arr =
[[127 152 122 133 127 142]
 [108 140 115 135 120 127]
 [136 141 121 138 150 129]
 [132 109 138 129 112 137]
 [125 138 119 106 125 141]
 [148 133 131 123 147 133]
 [149 127 133 132 139 144]]
Give the entry in the bottom-left corner.
149
The entry in the bottom-right corner is 144
Give the first entry in reading order.
127
Give the second smallest entry.
108
The third-last entry, reading row by row -> 132
Give the second entry, reading row by row.
152
The top entry of the column that holds the smallest entry: 133
Give the last entry of the smallest entry's row.
141
The third entry on the diagonal from the top-right corner: 138
Give the entry directly above the smallest entry.
129
The 2nd entry from the end, reading row by row is 139
Give the 2nd largest entry.
150
The entry directly above 149 -> 148
The entry directly above 139 is 147
Give the first entry on the diagonal from the top-right corner.
142
Give the entry just left of the smallest entry.
119

a =
133  153  111  107  135  138  129  108  145   99  136  135
142  128  116  111  131  131  144  116  149  118  136  148
149   98  118  114  119  121  137  117  119  116  137  118
131  154  111  109  136  139  131  111  147  104  136  139
133  122  118  122  130  126  138  127  132  127  135  139
The fifth entry in reading order is 135
The bottom-right entry is 139
Which number is the entry just right of 98?
A: 118
Which number is the top entry of the column that holds the smallest entry?
A: 153
The first entry, reading row by row: 133
Which number is the top-right entry?
A: 135
The 2nd entry from the end, reading row by row: 135
Which number is the smallest entry in the first column?
A: 131
The 5th-last entry, reading row by row is 127
Which number is the 2nd smallest entry?
A: 99
The third entry in reading order is 111
Which number is the entry directly below the largest entry?
A: 122
Which number is the entry directly below the smallest entry?
A: 154
The fourth-last entry, reading row by row is 132
Which number is the first entry of the smallest entry's row?
A: 149
Which number is the 3rd smallest entry?
A: 104
The last entry in the row that holds the smallest entry is 118
The entry directly below 117 -> 111

x =
[[113 128 126 114 118 153 116 131 108]
 [137 115 141 114 116 133 140 128 128]
 [137 121 129 133 122 116 131 123 135]
 [144 119 127 137 114 111 139 119 132]]
Rows and columns are numbered from 0.
The entry just left of the smallest entry is 131
The entry at row 1, column 0 -> 137
Report the entry in the bottom-left corner.
A: 144
Report the entry in the top-left corner.
A: 113
Report the entry just right of the largest entry.
A: 116
The top entry of the column that holds the smallest entry -> 108
Report the entry at row 2, column 0.
A: 137
The entry at row 1, column 2: 141
The entry in row 0 and column 2 -> 126
The entry just left of 127: 119
The maximum: 153
The entry just left of 118 is 114

[[138, 115, 116, 116, 139, 120, 130], [133, 106, 110, 113, 133, 115, 131], [134, 118, 118, 121, 118, 131, 131], [121, 141, 141, 137, 128, 124, 128], [137, 114, 117, 119, 116, 138, 128], [132, 137, 138, 140, 122, 121, 128], [134, 133, 135, 136, 115, 118, 130]]
Give the smallest entry.
A: 106
The entry just right of the smallest entry: 110
Give the entry just right of 110.
A: 113
Give the entry just right of the centre entry.
A: 128
Give the entry just left of the smallest entry.
A: 133

X =
132	144	152	113	132
138	122	127	109	121
128	158	150	116	131
134	136	149	110	133
Indices start at 0.
The entry just left of 131: 116
The entry at row 0, column 0 -> 132
The entry directly below the largest entry -> 136
Which number is the bottom entry of the column that holds the smallest entry?
Answer: 110
Which number is the entry in the bottom-right corner?
Answer: 133
Which number is the entry at row 0, column 2?
Answer: 152

Read these off the row that follows.
1) What is the third entry from the left?
2) What is the minimum?
3) What is the third smallest entry?
4) What is the first entry from the right?
[103 133 129 131 132 144 133 102 136 109 127 105 133]
1) 129
2) 102
3) 105
4) 133

A =
[[141 125 135 115 128 117 117 131 142]
 [127 120 131 106 120 132 115 129 141]
 [131 123 120 105 130 122 119 122 145]
 [136 123 139 114 122 124 121 131 140]
 [132 122 122 103 130 125 119 123 142]
 [114 121 125 112 115 146 116 130 143]
 [128 127 130 114 124 131 121 130 137]
 [126 127 131  99 125 130 110 133 134]
 [130 120 130 105 120 127 120 125 141]
 [116 133 128 121 119 143 133 125 129]
 [127 128 137 110 118 131 120 136 129]
 [123 126 117 115 130 135 116 128 146]]
Find the second-last entry, reading row by row.
Answer: 128
Find the entry in the bottom-right corner.
Answer: 146
The top entry of the column that holds the smallest entry is 115
The last entry in the row that holds the smallest entry is 134
Find the entry directly above the smallest entry.
Answer: 114
The top-right entry -> 142
Find the entry just left of the smallest entry.
Answer: 131
The bottom entry of the column that holds the smallest entry: 115
The first entry in the row that holds the smallest entry is 126
Find the 1st entry in reading order.
Answer: 141
The entry in the bottom-left corner is 123
The 5th entry, reading row by row: 128
Find the entry just right of 112.
Answer: 115
The entry just left of 118 is 110
Find the entry just right of the smallest entry.
Answer: 125
Find the minimum.
Answer: 99
Find the 3rd entry, reading row by row.
Answer: 135
The fourth entry from the end, reading row by row -> 135
The smallest entry in the first column -> 114

Read these off the table that follows.
1) What is the fourth entry, reading row by row?
2) What is the entry directly above the smallest entry?
3) What is the third entry on the diagonal from the top-right corner?
4) What is the first entry in reading order?
5) What is the smallest entry in the first column?
6) What is the entry in the top-right corner?
7) What is the third-last entry, reading row by row?
8) What is the entry just left of the smallest entry?
[[144 131 130 133 135 130 140]
 [110 131 155 133 130 138 121]
 [131 131 142 127 147 136 124]
 [148 131 102 120 130 123 135]
 [131 131 129 138 133 106 121]
 [116 131 154 130 131 149 130]]
1) 133
2) 142
3) 147
4) 144
5) 110
6) 140
7) 131
8) 131

Questions about the array below. Counting starts at 0.
1) The entry in the bottom-left corner?
2) The entry in the top-left corner?
3) The entry just left of the smallest entry?
4) The entry in row 1 and column 0?
5) The entry just right of the smallest entry?
6) The entry at row 0, column 1?
7) The entry at row 2, column 0?
8) The entry in row 2 and column 1?
array([[128, 127, 129, 126, 116, 144, 105, 130],
       [133, 125, 117, 122, 117, 116, 132, 136],
       [132, 120, 126, 123, 122, 113, 111, 129],
       [127, 130, 124, 126, 134, 140, 118, 127],
       [140, 127, 128, 128, 132, 122, 142, 132],
       [127, 130, 145, 119, 119, 119, 116, 122],
       [114, 129, 129, 132, 118, 147, 121, 131],
       [134, 127, 118, 125, 130, 127, 124, 125],
       [130, 129, 130, 121, 130, 115, 123, 129],
       [133, 134, 110, 119, 130, 116, 152, 130],
       [123, 131, 119, 129, 125, 127, 140, 126],
       [125, 125, 131, 136, 125, 132, 126, 126],
       [135, 123, 138, 129, 128, 126, 133, 131],
       [135, 128, 132, 127, 123, 121, 134, 132],
       [132, 122, 131, 129, 119, 132, 137, 125]])
1) 132
2) 128
3) 144
4) 133
5) 130
6) 127
7) 132
8) 120

M =
[[125 131 116 107]
 [120 124 127 114]
 [128 128 128 119]
 [116 130 140 102]
 [131 126 119 129]
 [131 133 149 118]
 [123 128 130 123]
 [122 130 145 100]]
Indices start at 0.
Which number is the entry in row 0 and column 0?
Answer: 125
Which number is the entry directly above 118?
Answer: 129
The smallest entry: 100
Which number is the entry at row 1, column 1?
Answer: 124
The entry just right of the largest entry is 118
Which number is the entry just left of the smallest entry?
Answer: 145
The entry in the bottom-left corner is 122
Which number is the entry directly above the largest entry?
Answer: 119
The entry in row 0 and column 1 is 131
Which number is the entry directly above 145?
Answer: 130
Which number is the top entry of the column that holds the largest entry?
Answer: 116
The entry in the top-right corner -> 107
